A single turn carries every row of the set below to another of its rows. Some are shown first; where does it send the rows asked next?
pogi: [  9  -2  19 -15  27  -2 -13  22   7  20  -3  -7 -26  -8 -25  -2 -26 -11
  13 -25  -1 -16]
pavi: [  0   9   9 -13   3  12   1 -18  31  32  10  -4 -13 -20 -22   9  12 -12
  36  -1  24   2]
zibi: [ 25 -37  -3 -13   6   6 -14 -24 -30  17 -16 -25  -9   4 -14  16 -17  12
  16  -1   2  -5]
Kadu: [  7  -5  -9  -8  20   3   7 -36   6  10 -24  -7 -29  -1 -24   1  22  14
  19 -18  40   3]
zil: [ 19 -19   1 -13  17  14 -11 -18  25  25 -26  -4  -4  -6 -27   6  -1 -15
  19   0  52   4]
Zol: [ 14 -18 -10  -7   6  -6   1  -6  11  23 -21 -30   2 -24 -24   4  18   1
  33  -4  29 -25]
veg: [  8   9  19 -15  21  -2   0  17   7  18  -9  -6 -34  -5 -33  10 -21 -10
  10 -21  -6 -21]
rede: [ 25 -32  -2 -13   9  16 -17 -31 -26  16 -15 -17 -10  11 -16  19 -19   5
  14  -2   5   0]
fufur: [ 19 -22  -3 -16  17  15  -9 -23  27  31 -29 -14  -8   1 -25   8   7 -15
  25   9  43   1]
Tikof: [-15 -32   8 -18  25   1  20  -9  14  25   5   1 -21  -9 -34  13  10  11
  29   6  20   4]
bekav: [  0 -23  25 -21  20 -13   6  16   8  31   2  -5 -29   5 -19   5 -24 -21
  12  -7   0 -22]
Mopan: [ -3  -6   1 -11   4 -14  12   0  20   4 -13 -10 -13   0 -20   5  -4  15
  33 -20  21  25]
kisar: [  5 -25  -2   2  20 -18  16 -29  12  29 -14 -14 -14  -4  -5 -16   5  21
  31  12  32  -3]
voze: [ 29  -3  -1 -20  10  11 -30 -18  -9  16  10 -10 -31 -24  -2  -7  -3 -19
   3   6  15 -17]
gaz: [ -6   3   6 -14   4  10  -5 -17  37  31   7 -10 -10 -21 -17   2  11  -9
  29  14  22   1]
Luki: [ -1  -8  22   4   1 -20  12 -35 -12  39   0 -15 -29   8   1  -2 -15  16
  16 -12   1 -16]
pizo: [-13 -27   3 -22  27  -6  20  -2  22  26   1  -7 -27  -4 -28   7  12   8
  35   9  12   3]
rorol: [  8  -8  21 -16  31   1  -9  20   6  27   5  -3 -24 -10 -25  -1 -25 -14
  16 -15  -3 -22]
migeb: [ 17 -40  -2 -20  -2  -5  -8 -18 -22  15 -26 -33 -17  10 -14  18  -7  -4
   4  -2   6 -19]
ket: [ 10 -10  28   2  16 -10   3 -28 -13  47   5 -11 -38   0 -11   1 -19  22
  24 -18  -1  -4]
fogoz: [ 18 -20 -12 -10   5  -8  -3 -10  17  26 -31 -38  -3 -13 -20   5  17  -1
  35   1  27 -15]
Pelam: [ 33 -18  -5 -14   2  13  -4 -32 -21  12 -18 -14  -8  11 -13  24 -21  -3
  17   8   5  -6]
mim: [ 10   2  22   4   6 -14  15 -30 -14  37  -2 -12 -34   1 -13   9 -18  24
  22 -10  -7 -12]
pive: [ 22 -30  -1 -21   0  12  -7 -30 -15  16 -17 -15  -8  23  -8  21 -17 -19
  13   3   9  -9]
Mapab: [  0 -14  15 -12  -2 -18 -10   2  26  29 -12 -23 -27 -33 -25   1  11   8
  13  -7  37   8]
Nub: [ 10  -2  28   0  16  -5  -2 -32 -11  41  -2  -8 -42   6 -15   4 -20  20
  18 -27   2   3]
vovas: [ 30  -4  -1 -17   5   1 -32 -12 -10  11   2 -18 -33 -27  -1 -10  -3 -13
  -1   1  15 -14]
Pak: [ 11  -4  30   0  14  -7   5 -34  -9  38 -10  -1 -44   8 -18   9 -27  21
   6  -9  10   5]
sutis: [ 14  -8  27 -15  24 -10   3  20  10  30   1   0 -27  -8 -23   4 -34 -13
  13  -1   1 -17]
zivoz: [ 28 -35  -1 -14   5  -1  -8 -21 -27  14 -27 -24 -20   1 -21  22 -14  10
   3   9   8 -11]
Kabag: [ 14   1   9 -15  -8 -11 -26 -12   2  11  -3 -17 -29 -17   5 -13  -9 -18
 -12   0  19 -16]
Zote: [ -7  -4   8 -12  -1 -10 -17  -2  34  23 -14 -27 -24 -28 -23  -3  13   7
  10   0  30   8]
Zedon: [ -4  -6  28  -1   9  -6   2 -44  -7  36  -9  -5 -41  17 -10   2 -16  11
   0 -18  12  -5]
daru: [ 32   9   3 -14  -4  -6 -24  -8  -1   8  -5 -14 -27 -25   0  -7 -15 -15
  -3   8  17 -14]
sos: [  6   0   7 -19   2   7 -18 -23  -1  21  10  -9 -30 -18  -2  -5   2 -25
  -6  10  12 -31]
kod: [ 23   3   4 -18  10  10 -20 -16  -6  16   3  -8 -35 -28 -13   2  -1 -17
  -7  16  13 -29]
Duzir: [ -1  -1  17 -21  15  -8   1  14   9  16 -10 -10 -31  12 -23   8 -19 -20
  11 -30  -4 -17]
kodin: [ 16 -29  -3  -2  14 -16  19 -27   6  26  -4  -6 -11 -10  -3 -10   4  12
  36  12  38  -1]
Togid: [ -5  -7   0 -18  14 -12  10   3  29   8 -16 -11 -24   8 -21   3   0   7
  32 -14  19  25]
nuz: [ -1  -3  -7  -2  24   4   8 -40  14  16 -25  -7 -24   9 -19  -6  15  16
  23 -10  34   2]

zibi moves to Nub
kodin moves to Mopan
Where do these go?
Pelam moves to mim
bekav moves to Kabag
gaz moves to fogoz

